One vector is turned by the same rotation once a step. Each row is the vector after some number of steps, and that number follows the row.
The counts run from 0 to 977.
2 3 8 -18 21 -11 24 22 8 -7 -4 18 48 -17 29 -10 -3 2 21 7 -22 5 6 -19 -29 5 -16 3 0 1 17 22 15 0 24 17 -28 12 -5 -4 -13 -11 -7 => 505
-2 3 -14 -8 -7 -26 13 4 -13 -22 1 8 17 5 -4 -39 4 8 13 -23 11 11 -11 -42 1 -28 3 -14 11 2 18 40 -15 -14 0 31 1 16 3 -21 4 -6 0 => 711
-35 5 -4 -3 -10 10 -8 17 -18 16 -1 13 -4 19 13 20 25 -8 -10 23 6 -19 29 -9 39 -9 -9 1 -6 20 -13 1 9 -3 -10 -2 -27 7 -13 7 -36 -17 -23 => 940
15 3 25 6 -16 -9 21 4 3 23 -15 -28 24 7 -8 -26 0 -18 5 -9 -4 1 -17 8 12 -26 22 18 -15 -17 -17 -12 17 16 0 25 0 2 9 -16 32 -8 36 => 52
18 16 10 15 14 18 32 11 -21 -11 -2 -13 41 0 5 4 4 8 37 39 4 -19 -1 -21 -9 29 12 12 7 -7 14 22 -9 -19 6 18 -15 17 5 -10 -26 -3 1 => 503
-18 -26 -18 34 -6 19 -2 12 -21 -7 -3 -22 -25 14 -20 37 20 17 -31 -29 23 5 30 -24 5 3 -1 13 3 8 6 24 7 -10 0 0 -1 0 -3 -5 -1 -5 -14 => 314
-17 36 25 -1 -20 5 0 1 10 6 -23 -15 32 18 1 -15 9 -24 3 -3 -20 2 -21 -4 30 -25 2 4 -12 -8 14 -20 18 23 -24 9 -1 1 4 -5 34 -6 8 => 841
20 14 5 36 21 -41 18 14 -8 -4 -24 -48 5 -15 -5 -11 -5 -29 0 -12 2 12 3 -10 0 6 -15 -9 -8 -11 0 -7 7 -3 -39 -11 2 -15 -26 8 17 -1 6 => 607
-27 -11 8 8 10 4 -14 14 -24 15 -1 -4 -26 12 -10 19 24 5 -18 -22 21 24 38 10 41 7 13 -4 7 10 -3 -16 15 -14 6 27 -23 19 11 3 7 -8 9 => 876
-11 7 -6 -31 -6 -47 8 14 -3 16 11 9 31 -12 19 -11 -2 21 8 -5 -10 13 -3 -19 16 -32 -11 -16 15 -20 11 -16 0 -3 28 15 -29 8 -6 -6 28 -9 -8 => 363
-14 -2 3 11 -9 -2 10 -23 0 -23 3 5 20 12 -12 -33 -12 2 14 -12 -1 -22 -18 -32 -14 -21 6 12 -3 -12 27 3 -25 19 -24 35 -9 9 -6 -15 21 7 -29 => 65
-20 20 -16 9 -15 -6 21 30 -13 -15 -13 -24 13 -27 -7 4 31 -29 2 0 4 1 -6 -17 28 14 -2 13 4 45 -8 -11 -11 5 5 8 -13 -1 -15 -22 -3 -12 28 => 161
2 -18 -17 18 29 -21 31 -1 -19 -13 -1 -12 8 -14 -23 -6 30 12 -18 -7 0 -30 -13 3 -13 19 -2 21 12 0 16 -32 -14 22 5 12 0 -10 15 11 17 -10 19 => 451
-29 -5 -8 14 10 24 3 -7 0 5 -16 3 -2 17 -15 21 25 37 -13 11 -6 -4 36 -9 3 14 -16 16 18 6 17 1 2 25 -2 -4 -29 19 -8 15 -41 -11 5 => 307
-14 11 16 17 -5 -8 -9 -5 -9 -11 1 23 45 22 -2 -22 5 2 20 -5 -30 17 -3 -17 8 -21 -7 -4 -14 -21 38 22 0 -15 -26 3 2 -1 12 16 24 -15 -7 => 208
-27 -23 -6 39 29 13 -8 8 -8 -11 14 -8 -8 12 15 49 3 -2 5 -19 1 -13 11 1 15 12 -15 -5 0 -6 28 1 4 21 10 5 13 11 24 10 20 2 -17 => 100
-15 12 3 -17 8 -21 15 10 -8 -4 -2 18 10 -3 -6 -10 26 -7 17 -3 -20 31 22 -9 19 -20 -9 -1 16 11 18 -6 -7 6 15 4 -31 35 -9 -2 -13 -11 50 => 873
9 0 15 4 -17 11 8 -1 -11 -20 -9 -17 -12 29 -25 -18 22 -33 8 -19 6 -13 -7 -4 20 -21 18 17 -13 -15 8 16 -7 -27 -4 23 14 26 33 6 22 -21 18 => 484
-24 -17 9 27 13 17 7 16 -6 -4 -7 8 -12 26 4 42 15 20 -12 -30 15 14 32 -2 -22 12 -12 -8 5 -4 31 1 3 3 4 7 -8 16 15 -1 -17 14 -28 => 29
-9 8 33 -1 -6 9 36 -14 13 -16 -16 22 23 28 -6 -29 2 -23 12 -3 -11 -14 -19 -13 -21 -14 -12 -10 -18 16 16 -7 -20 20 -19 19 -13 4 17 -20 -17 15 5 => 343
-19 -18 -9 23 33 8 15 -19 -4 16 15 -4 -13 8 -1 25 -2 17 -6 -12 11 12 15 5 1 22 -17 -36 15 7 5 -31 -7 35 -1 7 -28 13 1 -2 -8 33 8 => 811
-7 -1 3 8 20 -8 23 -13 13 9 23 -9 -17 20 32 12 -24 0 18 -9 -18 -23 7 1 -15 -23 -34 -35 -12 -19 9 -8 2 39 16 -12 3 6 10 12 -11 27 -6 => 183
6 -3 -2 -18 4 -4 18 15 -10 12 13 -38 3 -12 12 20 -17 -45 22 6 -10 -19 8 -5 -3 13 6 17 6 -4 9 -4 -14 -23 12 21 -38 23 -19 -22 4 -4 -15 => 581
1 -2 -26 -27 2 -26 8 4 6 10 19 -33 -2 -29 7 -11 5 -30 15 7 -15 4 12 -20 9 -6 -2 14 6 7 -4 20 7 -6 22 17 -40 30 -21 1 8 -29 17 => 866
-22 20 24 -1 -34 14 -3 21 13 9 -17 -35 -31 22 13 18 9 17 1 2 15 1 13 3 35 -11 -2 1 -5 6 7 19 15 7 16 -12 4 16 21 22 -16 -22 -9 => 475
-26 15 12 18 24 -14 22 8 -31 28 -1 -22 -5 17 10 9 5 51 -17 -10 11 33 19 -4 -11 7 6 -3 10 -4 12 -3 11 1 5 -14 15 -16 20 13 8 9 3 => 676
3 -9 16 57 15 8 -2 10 -2 -22 5 17 16 11 14 20 -2 -29 9 -17 -13 4 21 -13 3 5 -44 -18 -14 -10 10 -5 23 3 -23 -4 -3 3 0 10 -12 8 -1 => 887
-6 35 19 -12 -7 -33 25 7 7 18 -11 -13 8 10 9 -15 -8 11 12 -3 -19 24 -3 -8 8 -40 -17 -18 8 -29 12 -7 7 18 -2 -28 -4 8 -5 17 2 6 32 => 757
-23 6 -12 15 47 -7 15 -7 -21 -1 2 -20 -13 -2 1 4 30 13 -9 3 -2 19 17 3 14 33 -16 -16 9 28 5 0 15 14 9 -16 -1 -1 22 32 2 -7 34 => 954
-1 4 22 10 12 35 -7 -33 -10 14 3 -10 0 22 -1 -10 12 12 -16 25 17 -34 1 -17 14 2 13 12 -7 -22 -2 -8 26 1 -17 26 -3 0 17 17 16 -2 -37 => 850
-8 1 3 -10 0 -17 1 8 -18 42 18 0 12 12 2 3 10 27 -8 21 13 -11 16 1 46 -10 0 -18 11 -26 -21 -34 10 -13 28 7 -26 1 1 5 9 -4 -2 => 365
-42 -4 -9 24 -6 3 -20 17 -12 2 -3 24 16 21 3 32 16 -7 -5 -9 -11 -14 24 5 25 -16 -18 18 2 -5 31 -22 -2 20 -31 3 -11 10 -10 6 12 -11 -31 => 377
32 -12 1 -22 19 -20 19 27 -12 -3 -5 -12 -2 -12 10 -1 24 -38 7 11 10 -25 -6 1 4 10 -7 7 4 -11 -5 -25 5 -26 -1 27 -25 34 1 -1 3 -15 -7 => 652
-19 19 -8 22 4 -12 25 0 -22 -23 -4 -8 0 0 4 -14 8 -11 -2 -6 -8 -19 -5 -37 -30 -14 -28 15 5 -3 23 -17 -18 29 -33 -15 0 -1 -8 2 -11 22 -3 => 459
15 -15 -9 10 11 -7 35 8 -17 16 1 -26 -3 13 4 15 14 32 -4 0 34 3 -13 -9 -32 23 -8 -14 9 -16 5 3 -4 4 -13 -7 -3 26 15 11 -32 16 14 => 819
-35 0 -2 12 0 -32 6 22 -2 15 1 24 39 -7 -2 7 1 36 4 8 -17 -2 4 18 31 7 -23 -10 -2 21 7 -16 2 18 21 -3 -22 -21 12 9 -4 -10 -1 => 442
-9 20 17 49 1 -19 5 17 2 -10 2 14 1 11 19 1 -10 6 31 -17 -7 16 22 -9 24 -17 -30 -31 -7 6 6 24 5 27 -2 -11 18 -3 7 16 -22 4 24 => 325
0 -4 41 7 -10 13 22 6 1 -10 -33 -15 1 11 -8 -12 14 -17 1 -6 24 -20 -17 12 -13 19 22 11 -21 16 13 0 -11 4 -17 39 -3 20 34 -7 -9 -3 -21 => 341
4 20 2 -13 -19 -12 14 -13 -4 18 17 -8 37 -6 16 -22 -4 -7 17 27 -10 18 -30 -38 11 6 -13 -17 -9 -7 -7 0 14 -17 -13 0 -40 21 -6 1 9 9 12 => 356
22 -12 1 -1 29 -9 25 -23 10 23 -26 -31 -16 27 -36 -19 20 -5 -27 3 -4 -28 7 23 17 -7 7 -6 -3 -8 -7 -1 5 -4 -12 4 -5 -6 7 23 6 -14 -5 => 767
-11 18 17 6 -8 -18 32 -18 0 2 -9 -16 18 19 -39 -39 -16 -1 16 -4 -26 17 -8 3 11 -11 10 -4 -2 0 24 -1 -36 -1 -6 4 -13 -4 2 0 15 7 36 => 129
-3 7 -28 3 -6 -23 16 22 -10 0 4 8 38 -14 2 -8 13 -1 29 25 3 -20 -5 -10 11 -6 -4 20 7 12 1 31 -25 23 -20 8 -6 27 -13 -7 -34 -22 24 => 155
13 -14 -25 -7 -1 -30 40 17 -13 1 16 9 48 -5 -2 -12 -5 -4 21 3 -12 -19 -12 -23 -7 -4 -13 -8 -12 -1 -1 26 -25 -25 17 9 -16 -1 -1 -15 -14 0 -3 => 433
